One turn sends every row of this set to another row. A few are shown first. Where does it send the rows asked after them?
let: [  0  -1  -4  -2   1 -16  -6  14   6   0 -14   6  -4  10  -5  16  13  -5
   1]
Reb: [  3   7   6 -12  -5  -3   5   0  18  -5  -3  12   1  12  -3  13   2  -1
   3]
Refi: [  9   3   9  -6  -6   4  -7   1 -10  -9  -1   4 -11  12  -8  16   0  -5
   1]
ros: [ -4  -6  -6   1   4   9   7   9   6   1  -2  10   9  13  -9  -1   8 -10
  -4]
toze: [  4   3   4  -2   5  -7  -3   4  10   1  -3   4  -3  12  -4   1 -15  -6
   2]
Bedef: [  0  -2   1  -2   2  -3  -5 -18   4  -8  -1   8  -2   1  -6  -2  14  -8
   0]
sak: [  8   0   5  -3  -4  11   0  13 -12  -6  -3   2  -5  12  -5  11  -1  -4
  -1]
gis: [ -1   5 -11  -1   5 -15 -10  -4   2   5  -1   9  -9  17  -8   7   8   4
  -1]
nuvo: [  2   9   2  -6  -1  11   1  -6  12  -2 -10   8   5  17  -6  20   2 -12
   2]
tava: [ -7   8  -6  -5   7 -11  -6  -1  -5  -5  -7   9   1  21  -6  14  20  -9
   0]
tume: [  2   7  -1  -5   2  13  -5 -21   5  -4  -6   5   3  10  -7   8   9  -3
   2]
ledi: [ -1  12 -12   4   5  -3   6  -2  -6   4 -11  13  -1  17   0   7  12   3
   2]
siro: [  0   0 -11  -2   7  -6  -2   9  -1  -1 -11   1  -1   9   1  -3  14  11
   0]
zuf: [ -1   0  -3  -3   5  19   1  -2   4  -5 -12   2  12  12  -5   6  11 -12
  -1]
pebi: [  2 -10   4  -5   8  -4 -10   8   5  -3  -3  -2   6   9 -13  -3   0 -10
  -2]
nasu: [  3   3  -3  -7   0  -5   1   3  -2  -1 -15   8   5  12  -7  14  24   7
   4]
Tere: [  6   0   2  -1   0  10  -7   0 -17  -7   2   2  -8  11  -8   4   2  -4
  -2]
Famuk: [11 -6  5 -3  2 -5 -7 -5  6  1 -6  1 -1  0 -9 -3 -2  4  3]

zuf -> nuvo
Reb -> Bedef
sak -> Refi
And these:
Famuk -> pebi
nasu -> tava
siro -> let

One turn sends every row of this set to another row. A few are shown first. Where does it send the rows asked after them?
Nofon: [ -9  -3   2   6   0   3  -5  -3  -4  15   4   2   7  -2 -15  16  -8   0
  -1  -2   5  -2  -4]
Pigus: [ -7  -2   7   1   2   4  -7  -2  -3  15   5   2   7  -3 -10  16 -13   5
   1   2   6   4   3]
nel: [  6   6   8   1  -1   8 -16  -8   3  -2  -7   3  13   4  -7  11   1   1
  -4   6   3  11   5]
pumi: [ -1   4  -1   2 -14  -5   7   3  -5 -12 -10  -6  -8  11   4   0  -6   0
  10   2   2   2   2]
rabu: [ -5   3  -1   7  -8  -9   5  -2  -6 -14  -4  -9  -4  15   7   0  -3   5
  10   3   2  -1  -1]
Pesi: [-15   6 -11   2   4   6   2  -2   4  10   3   2  12   1   0  -8   1  -8
   4   0   7   2   5]
dege: [13 16  2  6 -4 -8 -9 -1 -5 -8 -4 -1  1  2  0 -2  5 16  8  9  2  0  0]
kovup: [ -4   2  -8   8 -12  -9   3  -2  -7 -16  -8  -5  -3   9   4   0  -6   6
   3   2   5  -7   0]
pes: [ 10  14  -4   7 -10   1 -10  -1  -6  -7   0  -1  -5   3  -5   0   7  15
  10  11  -1   2   0]
gepal: [-5 -8 -6  5  1 -7  7 -3 -7 10  4 -1  2  4  2 -5 -9 -6  9 -6  4 -4  5]
Pubim: [  2   8  12   1   1   6 -13  -5   7   5 -10   4   9  -2  -3  11   6   0
  -1   3   1   6  -2]
pog: [ -9  -6  -3   2   0  -5   4   3  -6  12   1   2   0   1   3  -2 -15  -2
   8  -5   9  -1   7]
rivo: [ -9  -9  -7   4  -5   1   3  -1  -7   6  -2   4   2   2   6  -6 -11  -5
   5  -7   4  -3   8]
dur: [-10  -4  -3   7  -1   9 -11  -4  -7  12   6   7   9  -2 -12  10 -10   4
   0   3   5   3   3]
morap: [ -6  -4   1   0  -8   8  -5  -2  -1  10   3   0   0   0 -14  20 -10   3
   0   2   5   3   3]
vapos: [  6  15   0  10  -4  -4 -14  -2  -3  -5  -2  -1   1   3   3  -2  12  16
   8  10   2   2  -2]
Dufis: [  0  13   2   0  -1   6  -2 -10  11  -9   0  -7  16   3   3   3   9  -1
   1   4   0   2   4]
vaton: [-18  10  -7   5  -6   2  10   0   2 -12  -3  -4   7   9  -3   1  -6  -5
   3   1   2  -4  -5]
detu: [ 11   9  14   0   2   3 -13  -6   4   2  -5   1  10  -2  -3  11   1   5
   2   5   1   8   4]
san: [ -2   6   0   5  -8 -13   5   4  -6 -10  -9  -4  -4   8   6  -2  -9   6
   8  -1   5  -4   0]
gif: [ 11   6   9  -2  -4  11 -11  -5   6   5  -6   1   5  -3  -2   8   6   1
   3   3  -1   7   8]
gikam: [ 13  11  -6   8  -3  -5 -14  -5  -3  -8  -4  -1   4   4   1  -4  10  12
   3   8   4   0   5]
lepu: [-14  10  -6   4   0   6  -5  -6   6   1  11  -5  13   1 -12  13   2   5
  -1   8   8   1  -1]
zabiz: [ -4  -5 -11   0  -6  -1   3   2  -8  15   3   1  -5   2  -1  -4  -8  -4
   9  -1   7   1  10]
rok: [ -2  17 -13   9  -2   0   2  -3  -2  -8   7  -2   9   1  -3  -8   8   7
   7   6  -1  -8  -1]

pog -> detu
pumi -> morap
And these:
lepu -> rok
Pubim -> rabu
gikam -> rivo

